One vector is turned by the same rotation once a tick. Each row is the vector after some number of ticks, and that number follows the row.
The counts run from 0 to 724.
[162 131 126 105 163 121 103 129 159  93  97 156 178 135 118 100 106 123
 195 136 132 191 153 143 125 117 101 134 132 137 106 125 150 109 135]
271
[137 130 133 140 131  94 128 158 146 125  89  97 177 129  77 104 124  93
 206 100 129 140 135 120 125 133  73 131 132 118 109 139 135 122 122]
234
[101 109  97  95  99 125 151 144 144 138 134  70 158  98 123 146 127  93
 147 119 170 103 126 165 124  93 111 146 131 153 158 126 159  85 107]
134
[158 108 126 104  95 127 149 152 163 110 100 120 124 154 150 106 113 169
 192 127 155 145  98 118 163 117 150 142  86 159 125 109 142 107 152]
614
[ 90  69 135 102 107 134 156 142 156 114  94 129 131 126 127 135 149 104
 173  84 130 124 148 142 163  94 138 156  76 109 148 144 151 107 112]
558
[174 125 143  95 116 122 123 153 152  98 114  83 174 163 143 141 110 132
 198 124 130 146  93 154 156 110 124 146 132 125 163 120 105 108 121]
143
[190 137 120  80 130  95 140 160 174 116 136  85 177 135 142 111 122 146
 126 117 139 146 134 178 137 119 117 147 114 118 147 122 159 104  95]
627
[145  72 141  91 108 113 130 125 158  97  96 143 141 142 131 112 103 153
 176 100 123 125 134 121 176 119 143 146  82 138 101 132 150  90 159]
315
[155 117 124 125 105 121 172 185 177 124 101  93 118 144 129 103 153 152
 191 125 154 138  98 116 148 122 121 139  76 116 132 124 156 132 114]
406
[110  95 121 101 131 158 115  98 133 102 104 133 144 111 112 142  98 117
 203 137 148 133 130 122 151 101  93 151 141 160  97 138 143  74 168]
39
[134 128 122 108 145 127 114 134 148 134  90 152 128 116  71 119  95 113
 166 130 174 126 138 105 144 118  80 142 106 157  99 139 189  87 149]
509
[139 119 129 114 129 117 145 127 153 121  80 140 156 152 110 104 114 121
 212 103 135 177 150 127 170 150 105 161  99 131  92 134 126 118 136]
275
[149 118 112  84 135 124 130 150 162  98 148  80 178 109 146 134 137 109
 164 149 139 132 118 175 106  75 105 134 152 128 163 130 147 100 104]
138
[ 87  99 128 131 123 160 128 114 138 104 105  79 135 106  96 178 137 121
 176  91 132 138 150 160 157 118 101 153 110 104 137 144 159  96 102]
242
[115 129 101  91 158 144 115 125 153 137 108 114 156  90 124 134 124 109
 123 120 157 158 166 165 140 104  77 174 131 133 116 145 185  84 112]
285
[ 93 127  93 141 130 137 139 135 150 118 114 112 140  90  90 128 138 102
 189 135 170 151 153 149  90 112  90 114 116 150 123 123 190 107 109]
472
[137 130 122 136 123 101 139 194 163 114 115  87 154 118 103 104 148 104
 177 119 152 127 122 140  87  99 113 107 104 123 160 115 178 123  95]
663
[114  86 109  73 108 119 149 134 160 110 148 106 148 101 127 139 126 118
 128 115 154  94 143 167 120  85 134 126 102 146 153 126 185  75 111]
115
[113  98 132 115 125 159  97 101 131  85  86 113 158 121 136 157  99 138
 189 108 122 165 144 146 167 110 120 163 136 141 114 134 134  81 147]
36
[121 113 115 101 119 123 155 162 167 138  76 133 143 128 152  94 147 115
 159  96 143 184 163 149 156 118 135 171  81 127 131 127 152 123 105]
69
[149 125 122 141 133  95 138 178 167 113 110 113 147 118  76  89 136 116
 189 121 145 127 131 115  97 122  93 101  99 124 109 123 183 126 119]
214
[143 101 131 107  80  93 150 152 148 118  98  91 172 158 136 108 107 122
 201  92 133 127 117 131 159 125 143 138 109 149 135 116 106 109 136]
126
[140 125 126 119 167 148 127 151 169 105 101 117 144 115 131 123 161 124
 171 127 124 187 146 152 134 103  83 160 115  83 131 148 167 125  95]
497
[110 100 101 129 100 131 154 129 160 118 144  53 137  85 107 146 145 144
 150 112 152 105 141 157 118 122  98 126 114 129 116 131 190  91 110]
432
[157 122 117  85 171 132 107 135 167 103 113 130 168 103 145 113 132 121
 143 141 130 173 150 155 130  91  80 167 142 121 110 148 170  98 121]
288
[148 136 126 127 150 136 113 124 154  86 104 103 178 132 129 133 133 135
 189 116 119 204 155 176 124 128 105 138 129 104 127 125 147 123  99]
479
[135 120 116  87 110 110 179 166 164 132 120 119 157 152 134 116 143  96
 180 113 151 152 132 170 141 114 133 144  87 120 173 125 131 124  83]
367
[145 115 141 122 111 115 146 148 158  93 123  80 163 141 113 154 135 143
 175  93 123 140 136 180 138 130 137 122  84  96 167 119 154 118  80]
668
[132 111 114  78 131  87 140 165 161 130 114 115 181 111 130 100 133  84
 127  94 135 128 166 164 124  93 109 152 114 125 142 141 163 100  99]
326
[132  84 137  87 103 150 109 124 141  79 110 107 146 135 155 158 105 148
 181 121 138 131 112 152 158  82 157 142 116 146 164 116 137  80 143]
354
[141 156 130 147 137 132 136 179 153 132  79 103 141 143  94 117 138 109
 210 123 157 171 113 124 136 127  85 139 108 117 139 127 144 135 103]
703
[151 113 125 100 118 105 139 188 166 140  81 111 153 137 154  72 132 110
 165 106 132 150 126 108 155 102 108 175 114 131 110 133 134 120 137]
86
[167 118 121  72 142 115 122 141 162 101 122 123 184 142 159 104 115 116
 190 150 131 158 114 151 133  84 108 152 153 141 132 131 116 102 137]
589
